In the rows, zero is written as 128.
First come named moves, each a turn or a mirror, each shown by rows before and after it. For each pair of rows after them, which moves, in which order, take the first row to the second? The first pair is done for you.
X (before |-> after):
[134 109  81 122 101 116 151 126 164 145 120 124] |-> [124 112  71 127  98 118 144 115 141 149 116 148]
[104 107 151 104 126 139 138 118 130 128 144 138] |-> [106 107 153  98 119 138 143 119 133 127 144 135]
[100 235 143 132 113 166 108 148 131 151 127 115] |-> [111 230 149 126 117 161 116 153 146 148 126 101]
T (before |-> after):
[124 134 161 128 146 127 111 112 103 110 140 125] |-> [114 122 136 130 136 123 106 101  96 116 138 143]
[108 148  99 133 104 115 158 140 134 122 109 161] |-> [125 164 147 130 121 124 162 160 144 110 109 120]
[ 98 107  94 101 153 127 106 118  98 161 126 177] |-> [129 141 178  91 182 139 115 155 124 140 132 105]
H (before |-> after):
[ 93 109 106 103 139 121 144 113 109 135 122 146] |-> [110 103  97 111 142 112 140 119 105 137 111 148]
[182 115 161 102 137 101 134 114 153 108 149 111] |-> [173 163 169 135 137 122 102 110  96 107 126 138]
[155 116 128 132 133 110 126 130 128 141 116 130] |-> [116 146 147 129 127 136 120 116 119 139 132 139]
[133 109 105 103 136 131 160 109 174 122 121 138] |-> [150 144 103 148 146 132 126 114 113 127  91 166]
Then:
Each pair is 2 to 4 moves apart.
[158 119 162 146 154 130 135 170 118 106 133  76] |-> [166 137 106 180 135 126 118 158  83 124 100 118] -> T H X H
[124 118  83 137 128 134 147 130 133 139 154 133] |-> [143 120 127 127 151 139 147 147 141 125 162 102] -> T X T H
[140 212 130 164 111 155 129 135 137 142 113  92] |-> [143 131  47 149  95 115 147 115 155 159 110 127] -> T H X H
[135  91 132 110 144 105 157 144 147 121 140  86] |-> [144 114 155 144 167 107 126 150  93 120 123 107] -> X H T H
[129  77  72  97 116 100 147 101 136 148 133 155] |-> [152 182 176 141 149 135 108 140  75 124 114 123] -> X H T X
[ 70 135 164 110 157 152 136 130 111  91 166 139] |-> [ 86 130 106 144 146 132 118 120  75 106 128 186] -> X T H H
[122 143 102 146  87 141 126  92 154 127 115 132] |-> [157 148 114 170 106 131 112 108 132 127  94 130] -> T X H H
[125 193 168 168 124 114 128 128 100 104 119  74] |-> [104 109  81 124  89  84 165  99 163 120 139  90] -> H T X
[123 117 176 109 136 134 149 131 154 115 147  94] |-> [160 130 174 138 150 122 139 148 130 114 117  92] -> T H T
[120 152 107 139 114 152 119 116 119 151 121 135] |-> [131 145 140 119 124 150 139 134 150 140 137  96] -> H X T
[ 80 129  96 129 115 155 132 108 101 140 146 187] |-> [122 130 125 153 151 139 111 129  67 131 121 189] -> T H X
[129 113  87 114 105 126 151 119 160 151 133 131] |-> [174 151 114 146 123 127 134 146 137 145 106 108] -> T H T X
[122 156 146 106 107 137 136 137 147 125 136  94] |-> [108 145 152 100 112 139 133 131 143 123 148 100] -> H X T H
[188 199 129 156 115 145 136 139 117 130  85 102] |-> [ 96 158  91 104  78 163 166  89 158 137 142 138] -> X H T
[165 105 114 139 139 100 123 121 109 122 104 142] |-> [106 133 167 106 131 139 138 113 141 108 154 118] -> T X H X
[109  69  93  87 141 124 157 105 148 128 143 136] |-> [ 69 109 105 105 136 151 134  90 110 125 148 169] -> X H H
[ 77 144 197 118 145 142 138 123  91 116 153 133] |-> [140  65 150 100 151  90 167 143 144 122 141 104] -> T H T
[148 185 138 160  95 151 141 147 136 152 115 101] |-> [163 161 104 175  97 128 129 143 114 155  96 132] -> X H H X
[ 85 152 114 194 147 166  86 127  89 163 107 144] |-> [124  86  58 184 140 125 104 129 119 172  92 142] -> T H T H
[112  69 121  95 135 105 136 110 143 125 151 138] |-> [120 164 168 145 142 142  99 124  86 118 125 137] -> H X H
[112  82 140 133 140 113  94 127  75 102 140 174] |-> [105  98 186  98 135 133 123 138 131  88 174 112] -> X H H
[136  85  98 117 120 109 126 107 129 130 131 146] |-> [132 140 107 151 110 134 106 104  99 133 114 155] -> H X T H
[114 114  89 148 118  99 132 117 121 125 110 194] |-> [ 69 116 149 118 129 120 133 112 128 111 153 184] -> T X H X
[124 160 135 126  81 150 151 118 173 129 138  98] |-> [159 149 166 132 111 137 142 142 159 119 129  77] -> X H X T
[140 127  67 128  79 129 146 111 175 156 100 124] |-> [147 148 169 108 113 145 146 140 189 127 127  66] -> T X T H
[128  77  96 124 141 108 123 107 111 123 140 164] |-> [129 121 182 113 163 135 129 133 126 102 158 107] -> T H H
[107 167 135 146  94 158 126  90 109 131 114 143] |-> [138 178 158 142  99 152 138 113 135 125 111  96] -> X H H
[116  93 100 103  99  72 162 129 174 147 149  97] |-> [123 115  78 158 111  65 114 121  85 150 111 162] -> X T H T
[140 134 209 147 158 122 114 148 115 123 105 122] |-> [133  62 116 139 128  92 128 118 126 142  93 168] -> T H H
[161  77 111 104 141 102 150 134 168 129 128 111] |-> [121 188 165 143 138 160 107 129 103 121 121 129] -> H X H X
[143 104 146 118 151  95 141 134 137 134 130  83] |-> [ 83 115 154 109 144 119 125 107 101 133 151 125] -> X H T X
[ 85 129 136  89 122 163 148 111 139 133 129 125] |-> [ 78 123 129 103 125 159 136 103 115 135 126 150] -> H T X H
[177 163 134 157 130 142 117 150 131 125 106  90] |-> [150 186 146 154 125 156 114 143 121 124 117  97] -> H H H
[148 140 125 110 107 136 143 134 173 134  95  70] |-> [156 126  80 129 101 123 134 123 148 148  71 103] -> H T H H
